In the rows, zero is written as 128.
One turn moves each row of this set onto another row. After a few examples, where does it send each row asked below?
z_947: [129 135 144 155 150 124 117 113 126 148  83 146 128 142 107 145 140 119
 136]
z_649: [127 153 143 153 124 134 121  99 139 128 104 159 125 118  97 129 148 145
 111]
z_422: [152 132 132 163 136 150 130 106 109 147 125 165  96 149 123 132 108 132
 103]
z_876: [143 119 137 137 123 124 145  91 134 153 109 169 126 116 115 139 116 116
 126]
z_176: [125 122 136 148 106 143 108  90 115 134 121 162 115 136 133 139 115 122
 108]
z_631: [105 145 142 157 130 136 104 111 134 144 125 154 120 114 108 140 120 142
 127]
z_801: [116 124 146 136 158 126 114 120 128 120 103 157 127 144 124 126 127 148
 125]
z_711: [111 139 128 137 147 138 121  93 125 129 134 158 117 121 108 127 128 136
  90]
z_895: [144 133 138 148 152 128 131 117 116 140 123 195 117 139 130 115 121 143
 120]
z_532: [128 127 136 131 148 121 153 105 105 133 104 157 134 128 122 117 128 149
 130]
z_729: [147 129 148 169 125 129 114 113 122 125 110 160 153 123 108 122 139 131
 123]
z_277: [130 120 128 152 124 139 131 109 118 136 106 125 122 147 124 137 122 157
 110]
z_810: [137 140 137 150 123 132 142 104 113 139  99 183 113 137 120 150 117 150
 100]
z_950: [132 144 144 124 151 115 122 118 108 162 108 167 115 120 127 135 140 124
 118]
z_661: [129 135 140 167 148 108 117 125 120 152 127 160 136 126 123 135 106 139
 129]
z_769: [141 141 122 163 143 124 113 107 112 160 116 173 142 140 125 129 125 123
 142]
z_472: [163 135 144 178 133 140 133  91 121 144 113 143 113 128 103 138 123 119
 115]
z_675: [144 144 155 157 149 126 122 106 131 151 132 141 119 116 127 118 111 151
 122]
z_73: [128 138 132 132 136 136 113 104  90 136 115 147 139 111 123 139 132 125
 130]
z_887: [144 119 131 137 130 142 133  91 112 124 106 150 125 116 101 155 129 147
 135]
z_117: [156 128 122 156 120 121 133 114 125 135 118 146 145 123 119 126 112 129
 126]
z_856: [161 109 133 164 116 138 126 102 121 129 114 167 115 135 110 130 135 115
 114]
z_113: [130 148 131 158 143 135 125  86 137 149 117 152 101 110 109 139 142 118
 106]
z_9: [144 111 138 141 133 149 110  95 137 139 117 152  94 134 121 151 133 147
 122]
z_812: [142 129 154 175 149 143 114 100 109 159 110 172 121 141  95 142 141 140
 121]
z_431: [134 133 145 145 142 134 124 113 126 121 102 119 117 121 126 128 120 120
 118]
z_701: [135 108 148 155 140 126 118 116 114 116 133 162 122 117 116 125 126 152
 100]
z_392: [140 109 150 148 141 132 140 115 124 144  94 168 100 134 123 128 153 136
 113]
z_200: [135 121 143 142 152 140 131  92 111 112  93 154 109 142 105 131 143 120
 113]
z_766: [132 132 137 157 144 143 119 109 129 154 112 185 117 113 151 144 127 129
 121]
z_290: [144 129 145 151 139 113 113  82 118 132 114 168 135 132 109 113 154 130
 114]
z_753: [107 131 136 146 146 126 124 100 122 147 119 182 118 123  85 145 133 134
 118]
z_677: [124 104 129 158 137 128 119  91 114 145 105 152 120 130 124 142 143 122
 149]
z_320: [147 124 143 156 149 134 125  92 124 121 137 162 102 134 126 114 116 135
 100]
z_864: [139 139 143 125 142 135 113 110 125 154 110 159 107 154 124 134 138 150
  98]
z_496: [137 145 128 139 136 150 126  94 123 151 110 165 157 135 126 128 122 135
 111]
z_306: [120 125 137 149 169 136 125 101 115 139 109 147  95 145 119 149 110 129
 126]
z_795: [133 130 138 160 160 119 119  97 108 147 123 188 121 157 107 131 128 134
 111]
z_337: [121 137 139 151 152 152 119 104  99 162 112 144 113 143 141 125 132 127
 118]
z_423: [139 131 130 169 143 113 125  90 105 157 126 137 114 126 107 150 115 125
 110]

z_812 moves to z_675
z_769 moves to z_117
And these:
z_9 moves to z_864
z_337 moves to z_532
z_306 moves to z_801
z_661 moves to z_729
z_631 moves to z_649
z_496 moves to z_876

One turn moves each row of this set onto another row. After a few examples, where does it send each row asked below?
z_682: [126 144 103 145 124 115 119 142 138 132 111 143 130 142 144 129 126 132
 123 136 100 128]
z_278: [115  96 120 123 127 112 122 115 145 119 137 129 112 131 123 111 146 124
 118 127 128 126]
z_99: [141 127 136 116 127 126 149 122 139 132 129 121 117 138 124 163 110 131
 118 124 142 120]
z_742: [115  96 124 127 130 107 121 115 140 119 135 129 115 128 125 108 144 123
 120 121 125 126]
z_782: [135 132 132 108 128 111 131 115 129 132 122 122 117 129 120 168 122 136
 118 142 141 136]
z_589: [125 117 107 122 121 116 113 131 131 121 146 130 118 124 115 114 162 124
 121 132 123 114]
z_257: [129 117 112 127 118 126 111 131 134 113 145 131 114 132 110 112 161 127
 127 134 127 119]
z_514: [144 135 116 127 129 124 134 126 106 122 124 105 110 120 112 141 115 143
 117 125 141 141]
z_75: [127 147 104 136 130 116 138 153 126 137 128 141 135 146 142 142 122 119
 127 119 115 113]
z_485: [155 126 127 136 116 116 145 109 140 121 127 127 131 127 140 129 127 135
 156 134 138 151]
z_536: [144 137 110 150 117 128 113 146 119 108 129 147 108 138 129 129 111 136
 114 137 114 144]
z_436: [120 148 129 118 113 125 109 128 128 104 140 128 122 121 125 117 153 106
 125 119 126 127]
z_236: [138 115 121 130 125 105 149 122 120 127 135 128 135 144 135 140 114 128
 166 125 142 140]
z_101: [109 120 141 125 123 114 118 111 140 105 132 131 120 129 138 112 140 107
 124 111 127 139]
z_57: [142 123 124 136 123 117 155 120 119 132 137 124 124 143 147 137 122 138
 166 127 134 138]
z_932: [121 148 114 137 127 119 136 144 126 142 127 141 125 151 153 146 123 129
 129 126 104 115]
z_465: [139 127 119 144 124 113 125 140 118 108 143 160 117 148 143 144 122 122
 138 135 138 158]
z_308: [126 145 129 120 113 123 109 130 128 109 143 132 124 118 124 120 157 107
 123 120 126 123]
z_239: [142 134 137 118 123 128 147 117 125 136 131 115 109 131 130 161 111 142
 121 130 131 122]
z_569: [129 121 107 122 115 124 115 133 133 112 148 128 115 127 113 111 161 124
 128 136 128 120]
z_140: [141 129 119 131 124 141 138 136 120 122 125 114 111 144 107 144 106 144
 120 121 137 121]
z_315: [121  95 127 130 127 117 121 115 142 112 138 130 107 131 122 111 143 127
 115 120 131 128]
z_873: [150 133 113 139 122 130 132 127 121 121 119 111 108 117 123 124 107 144
 108 123 124 136]
z_748: [151 136 134 115 120 115 138 107 137 131 121 114 121 111 132 148 117 135
 119 137 133 135]
z_946: [112 120 143 122 122 114 116 113 136 103 135 131 115 124 134 116 135 108
 119 111 129 139]
z_124: [118 144 126 122 131 112 118 132 140 133 114 143 123 147 136 163 128 126
 114 139 119 132]
z_10: [111 121 144 125 123 112 115 111 134 107 131 130 123 126 133 113 143 108
 132 110 128 138]
z_696: [125 124 107 118 118 122 114 130 133 117 144 125 117 125 112 115 162 124
 124 136 125 116]
z_806: [140 135 122 136 123 140 136 134 106 124 131 114 102 139 123 144 105 150
 122 124 125 126]
z_671: [129 144 132 121 125 116 138 137 139 134 131 146 129 145 142 166 116 113
 118 126 127 118]
z_489: [121 150 105 144 135 125 130 143 136 137 105 131 130 150 141 136 134 133
 121 118 114 127]
z_944: [149 121 120 136 125 113 151 121 138 124 138 138 129 141 145 143 139 127
 154 131 148 151]
z_351: [138 129 134 137 117 118 133 129 114 117 146 147 117 152 143 151 114 132
 159 139 132 146]
z_625: [134 145 128 120 117 105 120 124 144 133 122 147 129 130 142 158 126 123
 121 151 115 132]
z_106: [142 135 105 142 132 127 155 127 138 137 118 115 134 139 140 127 142 135
 145 115 136 134]
z_129: [122 146 128 121 113 126 111 128 128 103 140 129 126 125 127 113 156 106
 133 118 127 130]
z_79: [134 138 122 144 118 133 123 145 104 112 139 143 105 153 130 144 106 140
 136 131 121 138]
z_287: [138 138 108 149 128 125 121 147  99 107 131 134 108 137 126 132 112 134
 120 121 131 150]
z_510: [133 139 119 140 120 136 119 151 110 109 129 136 116 157 112 142 105 136
 136 126 128 134]
z_646: [123 143 130 124 111 125 106 127 128 104 139 132 127 126 121 115 158 111
 136 122 127 127]
z_498: [151 134 129 137 109 116 120 129 133 108 139 157 121 140 140 143 122 124
 142 150 129 154]
z_537: [128 142 137 119 123 117 138 127 133 141 133 138 120 143 146 169 119 127
 123 135 118 118]
z_852: [135 125  98 138 132 112 154 140 119 140 128 119 137 140 135 127 121 131
 149 114 127 121]
z_694: [132 135 105 144 130 122 153 135 120 141 126 120 127 145 148 129 124 141
 150 117 116 123]
z_526: [118 123 147 123 121 118 117 112 135 105 137 131 115 122 134 116 140 108
 116 106 131 134]
z_776: [141 132 104 150 126 123 142 126 135 132 110 116 131 131 141 112 126 142
 140 120 116 136]
z_447: [131 130 132 132 119 114 125 137 115 111 137 147 126 156 128 150 108 124
 158 132 136 147]
z_530: [119  94 121 124 127 113 122 116 140 113 141 129 107 130 122 109 142 125
 118 126 131 129]

z_748 moves to z_625
z_694 moves to z_57
And these:
z_315 moves to z_526
z_287 moves to z_514
z_236 moves to z_447
z_530 moves to z_946

One turn moves each row of this set onto another row. After a few examples, where does it send each row asked below?
z_596: [157 127 138 148 128 142 112 125 128 124 120 125 119 125 126 150 140  85
 130 133 157 128 155 145 117 133 141 154 147 119 137]
z_408: [152 121 151 114 105 124 128 137 139 114 136 138 127 146 119 133 134 103
 130 118 135 123 113 110 140 103 136 144 123 122 117]
z_712: [147 126 123 128 131 112 116 155 129 132 134 108 146 126 109 157 116 127
 123 138 153 111 103 121 126  93 124 152 138 138 135]
z_156: [157 123 125 126 125 131 106 139 124 144 138 110 136 135 108 156 107 107
 140 124 164 110 100 120 140  91 122 142 129 137 134]
z_974: [150 133 137 148 159 146 124 126 131 125 162 129 132 128 129 139 131 129
 156 140 143 132 122 112 136 135 143 139 125 125 142]
z_359: [147 141 131 147 151 118 115 131 137 118 156 125 141 135 111 151 137 127
 154 142 134 128 149 122 119 124 143 144 123 129 148]
z_660: [150 127 138 121 149 111 125 132 128 111 130 128 122 125 128 137 125 119
 130 138 144 144 114 131 111 112 131 170 115 116 102]
z_518: [148 137 141 132 115 125 120 134 133 117 129 124 130 148 129 141 136 101
 123 136 140 134 127  88 130  82 131 139 125 123 109]
z_628: [151 133 108 124 134 119  91 122 133 135 126 115 149 129 121 144 104 137
 142 134 159 126 116 105 121  92 110 146 128 113 115]
z_941: [148 140 137 141 151 144 115 119 139 121 169 123 122 136 125 126 128 115
 149 137 149 114 132 106 140 120 142 129 130 121 143]
z_209: [153 118 147 144 120 154 117 109 125 105 132 105 118 107 129 148 131 108
 136 142 152 125 146 125 131 128 132 145 142 103 112]
z_21: [164 107 130 132 118 145 123 118 116 107 116  96 136 134 147 160 102 126
 148 119 144 120 116 121 124 127 127 129 131 122 140]
z_391: [151 140 135 149 136 132 111 135 135 122 157 140 122 126  99 142 123 126
 164 136 148  98 138 108 125 118 152 143 126 124 137]
z_197: [151 124 159 113 116 117 117 143 131 108 136 131 126 130 115 138 119 112
 145 127 137 130 115 133 122 109 133 170 123 120 111]
z_211: [162 120 118 134 115 122 115 121 127 110 100 116 141 141 142 166 108 129
 141 116 141 114 138 114 113 122 130 128 132 124 147]
z_799: [147 123 119 118 140 115 117 145 139 137 130 127 152 130 131 139 119 135
 118 129 151 124  96 124 130 113 120 151 141 133 143]
z_12: [145 146 121 149 144 131 102 128 138 120 159 120 143 145 117 130 138 119
 152 148 143 130 148 114 111 114 142 135 133 115 142]
z_654: [160 105 114 138 119 143 123 135 112 106 117  98 129 127 130 151 102 126
 145 127 155 107 108 125  99 120 142 135 136 113 128]
z_716: [150 130 150 156 132 151 121 122 127 115 121 120 115 106 141 152 133 107
 123 147 154 121 147 115 131 126 136 152 154 119 124]
z_973: [152 144 137 141 126 136 104 136 122 135 118 139 125 145 134 142 120  93
 141 137 153 144 125  97 116  87 133 157 127 123 107]
z_456: [157 113 121 147 125 142 125 119 129 115 123 127 111 110 110 143 142 103
 127 133 159 112 144 130 114 129 150 144 138 103 113]
z_841: [156 122 139 142 107 146 108 114 135 117 119 128 135 126 129 146 140 100
 142 126 144 134 159 134 125 136 133 145 146 107 131]
z_301: [148 137 124 158 138 147 108 139 129 129 154 139 135 128 110 133 127 131
 169 144 150 120 127 105 112 123 153 144 133 114 130]
z_901: [159 123 106 121 137 123 105 117 132 143 134 110 142 143 117 147 115 113
 132 122 162 124 109 113 137  92 113 129 119 121 128]
z_334: [150 130 124 120 133 129  96 135 136 142 126 133 149 125 134 135  98 138
 145 129 159 125  99 117 130 110 114 158 143 121 129]
z_999: [153 120 126 153 114 143 124 122 138 119 110 143 125 112 125 146 146 118
 124 131 150 116 149 109 121 132 145 141 147 106 118]
z_274: [157 132 126 132 150 131 118 130 126 134 121 148 117 137 137 132 124 101
 134 128 158 148 109 116 115 109 136 161 117 117 105]
z_621: [158 119 107 135 132 130 114 135 120 110 113 100 130 143 139 141 109 111
 129 129 158 111 123 137  89 118 142 137 146 117 147]
z_94: [159 128 122 141 123 128 113 127 126 111  99 123 121 128 146 155  97 130
 134 122 156  91 129 100 112 114 137 135 144 126 138]
z_986: [158 129 127 135 139 138 112 127 123 112 113 106 117 136 159 142  96 111
 126 127 162 104 122 119 112 116 134 138 151 128 150]

z_211 moves to z_21
z_660 moves to z_274
z_628 moves to z_901
And these:
z_941 moves to z_391
z_456 moves to z_596

